Look-ups in named tables: a row name and a column name give one cell, copied from the table.

Table sigivok
	ged	voredo	til	pituf	num	vemuz	kudome	mefusir	puzabal
pagefom	107	105	71	115	122	61	65	127	115
kiv	111	100	58	120	127	43	47	124	108
gedidi	111	102	65	121	126	53	56	125	110
nidobal	28	90	64	12	71	39	63	114	141
fus	112	99	62	121	123	52	54	116	99
kif	116	143	203	105	101	218	217	118	146
dal	108	135	209	94	85	229	227	101	134

ged of pagefom = 107
puzabal of pagefom = 115
voredo of kif = 143
puzabal of kif = 146
til of fus = 62
voredo of pagefom = 105
kudome of pagefom = 65
kudome of fus = 54
num of fus = 123

Table ras
        baza    san   fep   geki    par   dafi  fusisi   susa
tuluk   36.4  -18.4   5.0   11.2  -36.5  -36.7   -54.5  -31.7
bod    -18.9  -23.1  -9.4    6.1  -47.5  -15.1    29.4  -46.9
loz    -66.0  -63.5   3.2   10.0   54.2  -52.5   -74.9  -21.0
dek    -28.8  -63.8  42.9  -57.5   26.9  -15.7    -6.1  -74.8

What is the par of loz in ras?
54.2
What is the fep of dek in ras?
42.9
What is the dafi of tuluk in ras?
-36.7
What is the baza of loz in ras?
-66.0
What is the fusisi of loz in ras?
-74.9
What is the geki of dek in ras?
-57.5
What is the par of bod in ras?
-47.5
What is the baza of tuluk in ras?
36.4

rutir =
	nogi	duv	potel	bila	pudid	zeg	lil	pifuve
fuza	3862	7464	5122	7011	7495	7793	6066	7249
tonuko	3627	6958	4026	7892	7379	6817	5294	7690
seb	7498	4461	7174	5307	5410	5391	6460	7287
zin	8964	7229	7462	1995	4231	6776	9596	3494
rabi	8303	5335	7259	4385	6240	3685	6681	6724
buvilil	6496	6455	5610	5547	6044	6423	6485	6630
dipale	5665	6347	5876	6261	6775	5206	6076	7438
gabobu	6056	7008	5924	4971	6352	7027	6729	6695
sekoza	6082	4806	6844	6230	6469	5203	6085	7957

nogi of dipale = 5665
bila of fuza = 7011
potel of gabobu = 5924
potel of buvilil = 5610
pudid of sekoza = 6469
pifuve of dipale = 7438
Which row has the largest duv? fuza

zibaz.csv
,gasi,rif,gamopig,tak,bipip,rab,mas,zado,gadesa
vas,3906,957,5778,-4700,-198,4754,5350,-4333,6012
gupebog,-718,-674,-955,4333,-174,1520,-444,-1204,-90
vopalal,4721,5245,5017,-2944,4239,1012,4229,6368,3541
lom,-1711,-65,-2844,6898,908,-219,-2050,2305,-2139
toseg,3680,1953,4960,-3524,956,3734,4732,-1785,4691
dasupo,-339,-514,-839,4149,28,1392,-406,-658,-170
duf,1972,2047,2284,362,1774,1500,2177,1920,1924
derire,2348,-1021,4027,-2749,-1746,5181,4284,-7986,5234

zado of vas: -4333
mas of toseg: 4732
tak of toseg: -3524
bipip of vas: -198
zado of gupebog: -1204
gadesa of vas: 6012
rif of toseg: 1953
tak of gupebog: 4333
gadesa of dasupo: -170
mas of vopalal: 4229
mas of derire: 4284
gasi of vas: 3906
gamopig of dasupo: -839
rif of lom: -65
bipip of duf: 1774
zado of vopalal: 6368
tak of duf: 362
gasi of dasupo: -339
rif of derire: -1021

vopup =
           loz  kefig   rodi
kazag     1.60   0.71  -0.41
visilik   0.74   0.31   0.34
vevuvir   0.00   2.42   2.35
rirum     0.13  -2.23   0.04
puvob    -1.47   5.76   5.55
dip       1.56  -4.88  -2.58
tavimul   4.46  -1.68  -4.66
resak    -3.12   3.57   6.56
losogaz   4.76  -3.44  -5.57
tal      -1.04   2.56   3.42
vuk      -2.46   6.20   6.88
sirem    -1.34   3.27   4.01
bazope   -2.38   5.73   6.27

What is the kefig of vevuvir in vopup?
2.42
What is the kefig of rirum in vopup?
-2.23
What is the rodi of bazope in vopup?
6.27
What is the rodi of sirem in vopup?
4.01
What is the rodi of visilik in vopup?
0.34
What is the loz of dip in vopup?
1.56
What is the kefig of visilik in vopup?
0.31
What is the kefig of puvob in vopup?
5.76
Which row has the largest loz? losogaz

faku =
,fibedid,tusab,getipef,detoro,refi,digafo,sima,tazonat
rutupud,20618,58680,23955,46432,43057,80811,22563,75780
sakeron,91383,23531,55170,33629,23279,44372,68078,37540
voteb,48535,44810,47294,45182,18756,34808,28459,19616
raduzi,37315,54912,69740,36078,85584,37953,25034,88118
betu,39806,52327,35996,88827,69826,61953,73195,85142

What is the detoro of sakeron in faku?
33629
What is the detoro of voteb in faku?
45182
What is the tusab of voteb in faku?
44810
What is the tazonat of rutupud in faku?
75780
What is the sima of sakeron in faku?
68078
What is the tazonat of voteb in faku?
19616
What is the digafo of sakeron in faku?
44372
What is the refi of betu in faku?
69826
What is the fibedid of raduzi in faku?
37315
What is the getipef of betu in faku?
35996
What is the sima of rutupud in faku?
22563
What is the tusab of rutupud in faku?
58680
What is the sima of betu in faku?
73195
What is the refi of rutupud in faku?
43057
What is the detoro of rutupud in faku?
46432
What is the tusab of betu in faku?
52327
What is the refi of sakeron in faku?
23279
What is the refi of raduzi in faku?
85584
What is the getipef of sakeron in faku?
55170

vefekul:
|  | sineva | lok | gisula | bibarar | zin |
|---|---|---|---|---|---|
| regipo | 41.265 | 27.868 | 61.996 | 37.834 | 66.308 |
| sugugas | 54.035 | 32.988 | 72.917 | 81.220 | 71.424 |
| lis | 72.761 | 69.422 | 34.454 | 22.919 | 53.129 |
| badu | 37.586 | 76.725 | 36.418 | 28.665 | 31.451 |
| tafi | 60.116 | 20.612 | 29.250 | 59.148 | 60.968 |
| ruk | 47.277 | 50.439 | 59.265 | 72.391 | 53.757 |
| nelim | 75.541 | 39.400 | 40.618 | 57.540 | 16.557 |
| bepipe | 39.155 | 44.600 | 49.148 | 28.963 | 65.487 |
| mut | 70.188 | 26.529 | 59.390 | 33.759 | 82.104 |

sugugas, bibarar -> 81.220
tafi, zin -> 60.968
mut, lok -> 26.529
badu, bibarar -> 28.665
nelim, sineva -> 75.541
mut, sineva -> 70.188
Row with the largest bibarar: sugugas

